Some points, one per row:
np.array([-43, -34, 41, -65, 29, 20, 21, -5])
np.array([24, 19, 52, 19, 33, -46, -17, 19])
np.array([34, 40, 35, -15, 17, 48, 81, -33])
np.array([25, 12, 62, 35, -37, -23, 16, 6])
np.array([15, 10, 64, 40, -32, 64, 44, -48])
np.array([28, 30, 53, 16, -37, 35, 74, -18])
np.array([-21, -13, 0, 14, -25, -55, -23, -39])
np.array([-33, -28, 16, 35, -3, 0, -48, -11])
np.array([2, 11, -44, -63, -28, -42, -30, 27])
np.array([10, 10, -45, -65, -8, 60, -6, -42])
np.array([-2, -12, -26, -27, 51, 15, 0, 29])
np.array([-38, -29, 26, 54, -31, -18, -11, -10])
np.array([-1, -10, -14, -19, 11, 12, 30, 6])
np.array([-7, -7, -31, -33, 28, -54, -6, 21])
np.array([-11, -12, -20, -20, 45, -8, -19, 42])
np.array([-16, -10, -10, 4, 0, -26, -45, -44])
np.array([7, 13, -46, 66, 27, -31, 11, 12])
Then 14 other points, each followed by its number:
np.array([-52, -39, 38, 55, 26, -50, 12, -40]) 0
np.array([3, 0, -32, -41, -4, 34, -45, 14]) 1
np.array([-4, -4, -30, -33, -24, -36, 41, -20]) 2
np.array([22, 20, -50, 51, 34, -31, -40, 15]) 3
np.array([93, -35, 34, -52, -26, 20, -20, 4]) 4
np.array([-6, -6, -10, -3, 3, 6, -44, -5]) 5
np.array([-2, -8, -27, -28, 27, 1, -8, -15]) 6
np.array([25, 16, 52, 16, -21, 28, -49, 25]) 7
np.array([-18, -3, -19, -13, 45, -30, -8, 6]) 8
np.array([38, 59, -11, -55, 22, 127, -4, 95]) 9
np.array([-37, -27, 23, 43, -14, -59, 9, -40]) 10
np.array([22, 33, 33, 7, -27, -2, 14, -10]) 11
np.array([-1, -3, -24, -39, 20, -53, -33, 31]) 12
np.array([-8, 2, -24, -30, -22, 34, 14, 21]) 13
Which two of these numbered points are nearest to each point below, ignoring the 3 directions in which the first points spread most? Their numbers follow each, nearest first.
np.array([-17, -3, -18, -14, -25, 25, 20, 12]) > 13 12
np.array([21, 15, 62, 24, 4, 77, -23, -32]) > 5 7
np.array([-25, -17, 9, 25, -16, -29, -32, -34]) > 6 8
np.array([-10, -7, -14, -22, 30, -37, 23, -31]) > 10 8
np.array([14, 16, -55, 57, 26, -29, -5, -17]) > 3 6
np.array([-28, -22, 27, 45, 41, -27, 26, -24]) > 0 8
np.array([-8, -10, -13, -9, -6, -48, -23, -37]) > 6 12
